One turn moves each row of this set onto another row. After a few examples, where does it send each row asked below?
nabif: [  1  -1  18  -1  26   3  11   7 -16  13 -11 -10  -8 -14  10 -12  -4   7
  -4  20 -27  -6  -6  -5   9   5   4 -18   5  13  10  -8   4   4  14]
vosaz: [  1  12   1 -14   3   4   4   2 -13   4   5  -1   1  -8 -28 -15  -8  -7
  -2  -1  -9 -22 -10   3  -5  -8  26   1  25  17   1   5 -17  23  18]
dad: [ -6 -16  -2  -5 -11   7   9  -8   9   7   2  -6  -3   3  -3   6  -7 -19
  13  -8 -26 -13   9 -10  -1 -11  -1  -1  19  -4   2  -1  -5  27   0]
digi: [  5   1   3 -12   4   2   5  -2   1  12   1  12   2 -11  -8  15  -1   1
   8   2 -18  15  -6  -9  22   3   8  -7  31  23  10   9 -28  -2   3]
Nup: [  0   7  -3 -13   4   1  10  -8 -12  -2   0  10  -2  -4  -8  -7  15  -3
   1  14 -24 -21  -1 -12 -13   6  -1 -23  -1  -6  -5  10  13   4   1]
Demam: [ 14  -4   8 -10   8  12  14  -8   0  27  -1 -13   2  -9  -8   9   1   2
  28  -8 -35   2  -2   0  -3  -4   8   3 -14  18   9  11 -23   3 -12]
sene: [ 11   9   0 -21  15   1  17  -8   4  19  -7 -15   1  -4  -7 -25 -19 -14
   6  13 -23   2  21   2   5   0  12  -6  13   8  20   1  -1  -7   7]
kapa: [  0   8  -8 -20  -2   4 -20   1  -7   2 -12  -9   9   0 -15 -12 -22  -4
  12  -7 -41  -2 -13  11 -12   4   0  -5  12  -5  -4  12  -5  10  19]
babo: [ 16  -8  12   5   2  14  -7  -4  -1  14  -1  -4   9   4 -20 -11  -1  -5
 -12   0 -49   0  -2  11 -18  20   9  -9   8   4  16   1 -10   8  11]
Ditob: [  5   4  -1 -10  24 -17   8  10   2   9  -7  -2  -7   0 -20  -1  -4   2
  -1  -3 -28   1 -17  11 -11  18  -4   3  13   0  -3  15  -6  14  -8]
bopek: [  0  15   2 -14  11   9  20   2  16  11   2  -4  -1 -11 -20   2 -17 -17
  -5   5 -21 -10  11  -7  -8  -9   4  -6  -1   1  20 -10 -10 -19  18]
vorov: [ 11  15  -8   6   3  25   2  -3   0   1  -6   2   7 -21  -1  -3 -12 -12
   2  -2 -43 -14 -19   3  -5   1   0   2  12  -6 -13  12 -10  18  18]
dibig: [  4   1   5 -16   7   4   1   6 -11   2  -3   5 -12 -17  -4  -8   1 -16
  -6  11 -26 -12  -3   6  -5   4  11 -24   9  13   6  -9 -24  31  27]
Turop: [  0   6   8 -22  18   5  -6  -8   9  22  19 -22   0  -4  -4  -8   0 -10
   5 -12 -27   2  -2   4  12 -10  27 -26   9  -2   3 -10 -10   0   2]
koted: [  0  13  -1 -17  23   7   5  -2  -3  22  -9   2 -15 -10   1  -3 -11  -2
  -6 -14 -34  15 -11 -22  -4  10  29 -11  -3  22   1  -8  -2  11   5]
Petuv: [ -7  -7   2  18  -3   6  -2  -6  -1  13 -14 -21  -9  -8   7  -3   1  -7
  11  -5 -34 -15  -5   5  23  -2   2  -7   2   3   4   7 -12   0   3]
sem: [  0  11  -6 -12   7   1  16  -4   2  11  12   8  15 -20 -23  -8 -10  -5
   6 -17 -38  -9   4  10  -4   1   3  17   1  -2  -1  10 -11 -15   5]
fab: [ -3  -3   7  13  12  -1   4   2 -16  13  -7  -5  18 -12 -19 -15  -9   4
   6   0 -16 -13  -9  -9   9  -3  21   6  21  14   8  -1  -9 -13   1]
melal: [ 10  18   0 -15   5  10  -8   0 -10   3   3  -7 -13 -12   0   0   4 -20
   9 -12  -9   5  -3 -25   2  16   9  -2   1   7  -5 -14 -13  -2  16]
dul: [  9   6  -4 -16  -2   5   1  -5   3  16  -5  -1  -1  -5   4   8  -1  -5
  30  -4 -30  24   0 -20  -1  -1  12 -10  -1  26   9   9   3   7  16]
Bak: [  2 -21   6  -9  17  11   5   6  -2   5  -7  -1  -2  -6   4  -6 -11 -10
   2  11 -15   4  -1 -15 -20  -7   0 -18  18   6   5  -8  -8  29   5]
sop: [ 14  15   6 -17  10  16  -3  -5 -13  11   8  10  11  -3   1 -15   7   0
 -13  -7 -21  19 -14  -4  -9   7  11 -11   5  14  -2 -12  13   1  12]
Sosi: [ 20  -1  -2  16  20  16  -3  -5   1  10  -2  22  22  -5 -14 -14  -1 -16
  -5   1 -27  -8  -3   1  -8  -5  -1  -2   7  10   5   9 -10  10  21]
zib: [ -1   3   2  12   8   5  10 -10   1  16  -5 -14 -10   0 -34  -3   0  -8
   9  -3 -19 -33  -3 -10   0  -4   4  -6  17   2   5   6 -17  16   5]
daf: [-12 -11   3  -6   7  -9   3  10   8   3   5  -9  14  -8  20  -3  -9  -2
   9   0 -20   7  -6  -3   4 -15  15   2  13   5   7   1   6   6   4]
Leket: [  8  18  11  -9   4  16 -12  -7  -4   1  -5 -18 -11  -4   4   1   2 -15
  -4   1 -27   0 -14 -27  11   1  23 -12  16  16   9   2 -16  -2 -10]
duro: [  7  -1   1  -2   2  24  16  -1  -1  10 -14  -1  -1  -8 -11   2  -5   4
  12   0 -25   4 -10  -9  -5  -3 -17   1   1   9  -1  31  -1 -12  -7]
zasen: [  5   6  12 -27  -9  31  21   4  -6  23 -11   1  -2 -10  -7   7 -19  -1
   8  -2 -16  -5   1   0   2  -5  -1   3  -1  -4   4  -4 -23  -1   1]
vorar: [ -9  16  -3 -17  14   6   4 -20  -3  18   5   6  -8  -8 -15  -2 -10  -4
  -9  -9 -38   0   0  12  -4  -6  18 -18   2  33   9 -11 -12 -11  10]
fum: [  7  10  17  -5  -3   7  -1   2   3  15  -5  12  -6  -3  -3   8   4  -3
  22   0  -3  16   0  -7 -16  -1   9  -7   7   7  10   5 -33  -3   7]
gom: [  2   5   7 -10  -2   4  -2   7  11   8  -3  16   2  -9  10  13  15  -5
   2  -8 -37  13 -14 -16  -5   1   4 -16 -14  -4   5  11  -8   7   1]
lave: [  4  -7   4 -15  11  14  -1   0  -9  13  -2  27   9   3  -8 -18   7 -13
  -8  -9 -18 -16   3   2   1  -6   9  -9  -9  -1 -10  12   3  19   0]
lebu: [ -2  12   8 -11  19  19   5   2  12  17  13  -7 -25  -3  -9  -7 -10 -18
  -9 -20  -5   4  -1   6  -1  -7  19  -9   4  11  -6   1  -6  -4  13]
fupun: [ -5  20  -1 -23   9  13  10  -8   2  12 -16  -7  14 -16 -25  -4 -16 -12
  14  -1 -32 -11   0   1  -1  -9  14   3  -3  25   7  -1 -12 -10 -15]
fani: [ -1   8  -1   1   6   5  17  -4   5   3  13   4   0 -12  -3   2   0   6
   5   3 -26  -6 -20   8 -25  -1  10 -13  20  -8 -13  20  -1  10  -1]
peti: [  2   0   2 -26  17   6   7   4 -10  24 -11   3 -12 -11  -2  -3 -24   3
   7   2 -36  -6   8 -10  15 -11   7   2   2  -1  12  15 -34   2   7]
malo: [-15   7  18 -10  -4  -5  -1   9 -13  11  -3  14  -2 -14   1 -11  -5  -4
   0  -1 -34 -15   2  14  20 -11  29  -7   8  13   7   4 -10   4  19]
sezin: [  3   2   1 -15   2   1  -8   5 -12  -2   7   4 -16   9 -18  10  10  -6
  -7   7 -45 -10   0  -2  -3  -4 -11  -1   7  13   7  14   8   6   6]
dovo: [ -4  -4  15 -18  11  20 -12  20   5  12  -7  10  13  -1 -31  -1   0  -9
  -6  -2 -37   1  -6  -6   2   0  12  -8  11   4  -3   4  11  18  -5]
zoso: [ -1  34   9  -4  23  14  -8  -5   0  17 -12   7  -8 -11 -16 -27  -4 -11
  -6  -6 -37  -7  -2  13  -9  -2  12 -13  -7   5  -1   6  -5  -6  12]

sop moves to gom
vorar moves to koted
Where do these go?
Sosi moves to lave
peti moves to sene
zib moves to vosaz
zasen moves to bopek
nabif moves to daf
Ditob moves to kapa

